The rows below fall into families. The same turns and mirrors carry the whole set onto itself and the rows of a family onto each other. For each named row, which other rows are in its family? Write them in the order they are listed.
These 18 rows form 3 families of 6 rows each.
q702: [0.50 -3.36 0.92 1.88 -0.57 -2.29 -4.01 -0.89 0.42 0.34]
q286: [2.50 0.80 -3.80 -1.32 -3.33 -0.24 5.31 -2.40 1.85 1.03]
q320: [2.96 0.44 -5.28 1.29 -2.12 2.02 1.93 -1.61 3.43 2.36]
q401: [3.45 -0.37 -5.08 0.28 -0.95 -0.58 1.02 -2.03 4.92 1.01]
q325: [-0.73 0.38 4.09 -0.33 -5.21 -2.06 -0.09 -1.79 -1.56 0.71]
q105: [0.38 1.06 0.73 -1.73 -5.44 -0.81 4.93 -2.06 -1.25 1.05]
q612: [0.37 -3.41 1.93 1.39 -1.44 -0.56 -4.27 -1.79 0.17 0.79]
q224: [0.63 2.80 -4.32 -0.22 -3.13 1.65 4.55 -1.91 0.40 0.37]
q551: [-1.39 2.12 1.54 -1.95 -4.37 0.27 3.01 -2.73 -2.03 -1.14]
q437: [-2.52 -1.64 3.55 -0.22 -3.21 -0.81 -0.36 -2.28 -2.07 -0.39]
q332: [-1.70 -0.99 3.41 -0.55 -2.70 -2.10 -1.47 -1.80 -2.11 -1.20]
q616: [0.87 2.92 -2.81 -1.21 -4.01 2.28 4.64 -2.54 0.99 0.82]
q91: [3.50 1.08 -5.68 1.28 -1.26 1.82 0.72 -1.32 2.73 1.29]
q192: [-2.30 1.47 0.29 -1.19 -4.09 0.42 4.05 -2.27 -2.02 -0.73]
q582: [1.94 -1.23 -1.89 1.58 -0.61 -2.00 -3.78 -1.70 4.75 0.74]
q808: [0.03 -0.96 2.82 1.17 -2.81 -2.68 -4.43 -1.58 1.63 0.85]
q543: [2.64 -2.47 -3.57 2.60 -0.48 -0.23 -2.54 -0.72 3.15 2.13]
q354: [3.38 -2.23 -2.52 2.18 -0.32 0.48 -3.83 -1.44 2.59 1.52]

Which other rows belong to the same family as q286? q401, q325, q105, q582, q808
Which other rows belong to the same family as q224? q612, q437, q91, q192, q354

